Turns in one plane each, and the order they were made in; the first pair answered
Q_18:
[-10.7  15.3  -0.8 -18.8  -3.4  -6.4  -3.3  12.2  -2.5  11.7] |-> [  1.6  15.4   1.8 -18.6 -12.4  14.3  -8.7  -2.6   0.8  -7.1]
[ 19.9  -4.7 -11.6  30.7  22.6 -15.3   4.6   6.2   7.0  13.4] |-> [ 11.5  14.1 -17.0   4.2   9.0 -22.3  26.2  11.5  17.5  14.7]
[-12.3 -18.3   2.9  12.9  -3.5   2.3 -12.0  -6.2  -4.2  15.2] |-> [-19.3  -7.5  -0.1  -2.5  -8.4  -9.6   1.4   3.8   0.8  23.4]
[  7.5 -22.8   7.4  13.6  16.0  -0.1 -10.5 -10.7 -16.9 -15.9] |-> [ -8.1 -12.9   2.8  -0.6  20.3 -28.3   6.2   8.3 -17.1   5.6]
Q_600:
[  3.2  -5.9   0.9 -10.5   5.4 -19.8  11.4   5.6 -11.3  -4.9] |-> [15.8 -9.5 -6.4 -5.9 16.7 -6.1  8.3 -2.4 -8.9 -9.7]
[ -2.8   5.9  -3.4  -4.8  -3.0 -13.6  10.5  11.0   1.4   4.2] |-> [ 7.3  3.6 -9.1 -5.6  6.1 -9.3 14.5  5.4  0.9 -5.1]
[-11.3  -2.9   1.9 -29.7 -13.7  -6.1  -9.8  -8.3 -25.3  -7.2] |-> [ -1.5  -7.6  -2.5 -29.7  -3.8   1.8  -5.0 -13.0 -26.5 -16.4]
Q_78:
[ 2.4  1.0  1.2  7.7 -7.8  4.2 -6.0  2.6  7.2  0.2] |-> [  0.0  -3.6   0.3   6.2  -0.5   2.8 -13.7   3.4  -2.8   3.4]
[  4.0  -3.4   2.8  20.3  -3.4 -12.8  -1.1   7.6   7.0  17.0] |-> [  4.2  -5.4   1.0  22.4  -1.1 -11.2  -3.2   5.6   6.5  17.8]
[ 11.6  -4.3   1.3  11.2  -5.7  13.6   2.3 -11.7  10.0 -11.4] |-> [  4.4 -14.0   1.4   4.5  10.6   7.5 -11.8 -14.0 -10.3  -4.6]
Now pairs of rows:
Between the rows of a pair lie 2 to 4 turns.
[-13.0 -13.3  22.5 -11.2  -6.0 -10.0 -18.2   0.1 -31.3 -11.2] |-> [  3.3 -10.8  27.0  12.4 -20.3  -2.9  -5.1  -4.8  -8.4 -30.4] | Q_78 Q_18 Q_600
[ -1.1 -16.9  -5.0 -24.1  22.8 -30.3  -0.9 -10.8 -29.6 -18.4] |-> [  6.3  -9.8  -3.2 -32.1   9.1 -13.1   0.1 -21.9 -23.1 -33.9] | Q_18 Q_18
[  9.2   1.5   3.7   1.4 -12.1  24.0  -6.8 -11.7   4.6  -9.4] |-> [ -5.1  -7.2  11.0  16.9  -6.5  10.3 -21.1   1.6  -5.3  11.4] | Q_600 Q_18
[ 11.6  -4.1 -13.4 -12.4   9.1  13.4   5.7  -6.4   0.2  -4.5] |-> [  2.6   4.3 -12.7 -13.1   1.9  17.7   1.7  -1.6   3.9  11.2] | Q_600 Q_18 Q_18 Q_18
[ -3.0   8.1 -10.1   1.7  19.1  -1.0   7.8  12.5  -1.7  20.1] |-> [-3.4 12.0 -9.1  2.5 12.0 -0.5  8.9 15.5  4.0 23.0] | Q_78 Q_78 Q_78 Q_600
[  2.8  -5.0  -5.2  17.6  14.8  10.4 -12.1  -6.7 -16.8  -0.6] |-> [-10.7   9.6  -5.7 -11.6   3.4 -16.5  13.7  10.4 -12.6   3.5] | Q_600 Q_18 Q_600
[  3.7   2.5 -11.5 -16.4  22.9 -10.6  11.7  14.4 -12.6   7.2] |-> [15.9  5.1 -9.7 17.6 10.2 25.1 -6.0  4.1  9.2 12.7] | Q_78 Q_600 Q_18 Q_600
[  3.8 -15.0   4.7  19.8  16.1 -12.7  -4.7   7.6 -18.3 -11.6] |-> [  2.6  10.5  -1.4 -18.9 -10.5  -7.1  19.7   8.0   0.2 -21.6] | Q_18 Q_18
[-7.5 13.7 -4.2 -4.6 -7.0  9.1  1.5  1.8  9.6  7.9] |-> [ -9.3   8.8   2.8   0.3 -13.4   8.8  -6.8   0.3   6.6   6.5] | Q_18 Q_600
[-10.4   4.5   4.9  13.8   3.6  -5.9  -3.8   6.3  -7.2   9.1] |-> [-4.8 12.3 -0.4 -7.2 -0.5 -7.7 14.8  4.3 -1.3 -5.2] | Q_18 Q_600
[  0.9 -16.2  21.8   5.1  -7.5 -11.4  -8.3  -5.1 -16.7 -20.8] |-> [ 14.0 -18.3   5.5   9.9  17.8  -5.2  -3.2  -8.2 -17.5 -18.9] | Q_18 Q_600 Q_600
[  0.3  -0.8  -7.3  -2.9 -14.7  -8.2  16.4   2.7   1.6  -9.3] |-> [ 11.7 -11.8 -10.6  12.7   1.8   1.2   4.5  -4.3  -2.3 -11.3] | Q_600 Q_18
[ -8.8  -9.6  14.8 -17.1  -8.6  -0.9   5.3   2.6  -1.8  -4.6] |-> [ -3.7 -18.1  10.0   3.3  10.9   5.9  -8.5   0.3  -7.0   6.3] | Q_600 Q_600 Q_18 Q_600
[ 10.3   3.8  -0.5  -5.7  -8.1   5.0  14.0  -2.4   1.8 -11.1] |-> [ 2.2  9.2 -5.6 -7.5 -2.4 -1.4 16.3  6.4  3.8  4.7] | Q_600 Q_18 Q_18 Q_18
[  2.5   7.2 -13.6 -16.9   5.7  14.7  -7.5   2.8   1.7  25.3] |-> [  7.1   1.9 -12.3  -6.8   8.3  23.0 -14.9  -3.0   0.4  18.7] | Q_18 Q_18
[-1.8 -2.8  0.8  6.0  6.0 -0.8 -9.9  1.7 -3.5 10.3] |-> [ 7.7 -4.5  0.7  2.1  3.8  7.7 -7.6 -8.5 -1.6 -4.9] | Q_18 Q_600 Q_18 Q_18
[  7.0  -4.0 -11.4 -28.9  16.5   6.3   4.4 -10.6 -12.3 -21.2] |-> [  4.9  -6.1 -18.3 -17.2  31.6  10.0  -4.5  -8.0 -14.3  -4.7] | Q_18 Q_18 Q_18 Q_600
[ -7.0   7.2 -13.9  11.3  12.0  -5.3   0.0  11.5  -5.1   9.6] |-> [ -3.9  17.8 -13.5  -6.9  -5.4  -0.4  11.0   8.3   3.0  -3.0] | Q_600 Q_18
[  8.5  -8.9   0.8  30.4  11.7  -2.3 -13.3   0.2   8.8  30.1] |-> [ -5.9  13.6   4.6  -8.4 -24.0 -15.7  14.8   8.8  22.1  22.8] | Q_600 Q_18
[ -5.6  -5.3  10.9  12.2 -14.8  -8.0  -4.3   3.6 -11.4  -1.8] |-> [  1.5  -2.1   4.6  -1.9 -10.0 -15.0  13.2   3.1 -10.6 -14.3] | Q_18 Q_600
[  3.6  16.5 -22.1 -25.7  -2.1 -10.0   3.1  -5.7   2.8  -7.3] |-> [  7.9  -7.8 -14.8   9.2  16.2  -4.0 -21.4 -10.5 -12.7  -5.7] | Q_18 Q_18
[-18.2   8.0 -17.0  -9.2  19.3   9.9  -5.2 -10.8  -2.7   7.3] |-> [-26.0   9.5 -10.9 -13.4  11.7  -0.7  -1.8  -3.0  -1.8   9.0] | Q_600 Q_600
[ -7.5  -6.7  -1.8   0.4   7.2  -4.4 -15.2   2.1 -11.1  14.9] |-> [ -4.0  -5.5  -1.2 -10.1   6.8 -18.1   0.7   3.8 -12.1   2.7] | Q_600 Q_600
[ 16.4   0.0 -16.5  -9.2   8.7  21.8   6.2 -17.1   6.2 -21.6] |-> [ -4.2  -6.2 -12.5  18.3  20.5  14.1 -19.1  -0.2  -1.3  22.9] | Q_600 Q_18
[  7.5   8.8   7.4   1.6  -8.8 -16.5  12.0   8.0   4.6  -3.6] |-> [ 11.4  -0.3   2.0  -4.5   6.6 -18.1   8.8   3.6  -7.8  -9.0] | Q_600 Q_78 Q_78 Q_78
[-15.3  -4.1   5.6  20.2 -16.9 -22.3  -7.4  16.8   5.3  20.9] |-> [ 12.6 -14.1   8.0  22.7 -23.9   5.0  -9.6 -10.8   7.6 -24.1] | Q_600 Q_18 Q_18 Q_600
[  4.2   1.6  -0.7  -1.3   9.1 -10.1  16.2   1.0   9.0 -13.0] |-> [  9.6  -3.4  -1.8   6.2  15.7   5.4   2.8  -6.9   4.5 -13.2] | Q_18 Q_78
[  4.6 -14.9   1.1  15.7  -4.9 -18.8   1.3  -1.4   1.9 -13.8] |-> [ 13.6 -12.7  -8.2  18.7   7.7  -4.8   0.4  -6.0   6.5  -8.8] | Q_18 Q_600 Q_600
[  9.3   8.2  -2.4 -23.3   5.3 -16.5   9.6  -4.5 -12.9 -20.1] |-> [  9.8   5.0 -11.5 -10.4  27.7 -17.0   3.5   1.2 -13.5   0.7] | Q_600 Q_18 Q_18
[ 18.5  -5.4  -8.6  21.1  14.1  27.7 -15.0  -8.3   7.5   6.8] |-> [  7.8  19.9 -10.0  -7.1 -11.9  27.5   0.4  -1.7  21.5  13.3] | Q_18 Q_18 Q_18 Q_600
[-14.0   0.1  12.3  -1.1 -17.9 -27.2  10.8  10.1   2.4 -13.5] |-> [ -1.6 -14.1  -3.0  22.1  23.5 -23.1   1.4   8.2  -3.5  -2.5] | Q_600 Q_18 Q_600 Q_18
[ -1.0 -10.8   1.1  -5.5  10.4  -4.2  -9.4  -2.6 -13.4  -9.0] |-> [  4.3  -2.9  -5.7 -15.4   9.9   4.9  -2.6  -6.2  -5.7 -14.0] | Q_18 Q_18 Q_600
[ 2.5 11.2  4.3  2.5 -9.3  0.1  6.1  1.5  7.8  9.0] |-> [  8.3   3.2  11.3  10.4 -10.0   3.2  -1.3  -4.8   2.1  -2.5] | Q_18 Q_600 Q_600 Q_18
[  5.4  -4.4 -10.5 -12.1  10.2   8.1   1.8 -10.6  -7.0  -4.7] |-> [  6.2  -7.6  -6.4  -1.3   6.6  11.9  -8.3 -12.1  -6.7  -2.5] | Q_78 Q_18 Q_600
[  9.2   1.4   3.6  25.5   1.9  17.6   2.3 -11.3   2.3 -20.5] |-> [-13.5  -0.7  -0.3   3.3  21.5 -18.3   3.9   7.4 -20.9   4.6] | Q_78 Q_18
[ -8.2   6.5  -8.7   9.9   4.5 -11.2  -3.3  23.1  -6.5   7.1] |-> [  3.2  -3.1  -3.0  21.0   2.2   9.8 -17.0  10.3  -7.4  -8.2] | Q_18 Q_18 Q_18
[ 15.8  -1.3  -1.4  15.3  -3.5  16.9  -3.0  -6.4  10.3 -11.1] |-> [  9.9   3.6 -14.6   4.7  15.6  -7.5  16.6   7.4   7.9   3.7] | Q_18 Q_18 Q_600 Q_600
[ -3.2 -10.6   8.8  30.7  -1.8 -11.9  -7.0   6.7   1.8   3.6] |-> [ 19.7  -4.5  -6.9  11.9   7.8   0.1  13.2  -6.9   9.7 -18.9] | Q_600 Q_18 Q_600 Q_600
[ -3.3  11.2  -1.9 -22.3 -10.4   7.0   6.9  -0.4   0.5  -0.7] |-> [ -5.9   2.9  -6.5 -11.8  10.0  -7.3   6.0   9.2  -6.6  15.0] | Q_600 Q_18 Q_18 Q_18
[  1.7  16.1  -9.8 -21.9 -13.1   2.3   4.9  -2.3   7.3  -3.3] |-> [  1.2   2.0   2.1   3.0 -14.0  15.4 -23.0  -9.9   1.2   1.0] | Q_18 Q_600
[-10.4  -3.1  15.8 -14.8 -18.9   0.1  -8.4  -4.9 -14.0 -11.2] |-> [  3.9  -6.7   7.3 -13.7  -5.5   8.9  -5.2 -14.4 -14.2 -22.2] | Q_600 Q_600
[-16.0   5.6 -12.7  -2.7   9.6  -6.8  -8.2   7.9  -3.7  30.5] |-> [  7.4   5.5 -11.6  -6.3  -6.7  28.4 -10.0 -19.5   4.9  -8.7] | Q_18 Q_600 Q_18
[-17.5   2.7   1.5  -9.6  -4.4 -18.1   0.4  15.4  -7.4  20.0] |-> [  4.3   7.9   3.6   7.3 -24.9  15.7   1.7  -1.8  18.2  -3.0] | Q_78 Q_18
[  4.1  -5.4  -5.0 -25.4  -7.3   4.9  -5.8  -6.1 -14.1  -2.5] |-> [ 14.7 -16.6  -2.1   0.8   3.8  10.7 -14.9  -8.5 -10.8  -3.0] | Q_78 Q_600 Q_18
[15.4  6.7 -5.4  8.7 11.8 15.9 14.5 -2.0  9.0 -8.5] |-> [ -3.8  15.6  11.1   6.1 -21.1  12.3   7.5   4.2  12.0  -1.9] | Q_600 Q_600 Q_600 Q_18
[  4.0  -4.5  -0.4 -26.5   5.7  -1.0   5.3  -1.7  -7.1 -10.7] |-> [ -1.3  -8.8   6.7  -3.8   1.7  15.1 -20.8  -2.6  -9.0   6.2] | Q_18 Q_600 Q_600
[ -7.0  -5.2  -6.6  21.1  14.1  17.7 -26.6  -4.8   2.6  26.5] |-> [ -3.8  -5.9  -7.2  20.8  12.6  22.2 -27.2  -8.2   3.4  23.3] | Q_18 Q_18 Q_18 Q_18
[-5.7 21.4 -4.8 10.3 -4.7 -8.6 14.7  5.1 13.8 14.1] |-> [11.7  4.6 -6.2 26.9 14.7  3.0  6.1 -7.2  5.4 -5.2] | Q_600 Q_600 Q_18 Q_18
[-20.5  15.4   0.3 -28.1   6.2  15.2 -14.8   9.0  -9.6  22.3] |-> [  0.0  10.0 -11.1 -27.5  25.8  27.2  -8.1  -4.1  -7.8   5.1] | Q_600 Q_600 Q_600 Q_600
[-0.8  3.4  1.4 17.8 -5.4  0.0  7.3 12.2 17.3 10.0] |-> [  0.1   5.7   1.8   7.8 -10.6  -1.5  13.9  11.4  18.5   2.5] | Q_18 Q_600
[  4.0  -4.6   3.4   8.1  -4.2 -20.8  30.4  11.6   9.4 -13.6] |-> [  0.1 -17.1   8.2  -3.3   3.0 -25.2  19.0   6.7 -12.7 -21.0] | Q_18 Q_78 Q_78 Q_78
[-10.3   1.7   9.1   3.4 -19.3  23.8 -10.9  -8.0   1.0   4.4] |-> [ -1.5   5.1   8.8   6.1 -23.3   5.3  18.2  -0.4  16.3 -10.3] | Q_18 Q_78 Q_600 Q_78
[ -1.0   0.6  -5.1 -17.3  13.3 -10.9   4.4  -6.7 -15.0  -2.2] |-> [ 10.4   0.2   1.1  10.6  -3.0  17.0  -9.6 -17.0   2.6  -8.2] | Q_78 Q_18 Q_600
[ 4.7  3.5 -4.4 -9.7  6.8 15.1 -2.9 -2.4  5.5 -5.0] |-> [ -3.4  -1.9   1.8   2.6   7.9   7.5 -15.4   4.6   2.3   8.4] | Q_18 Q_600
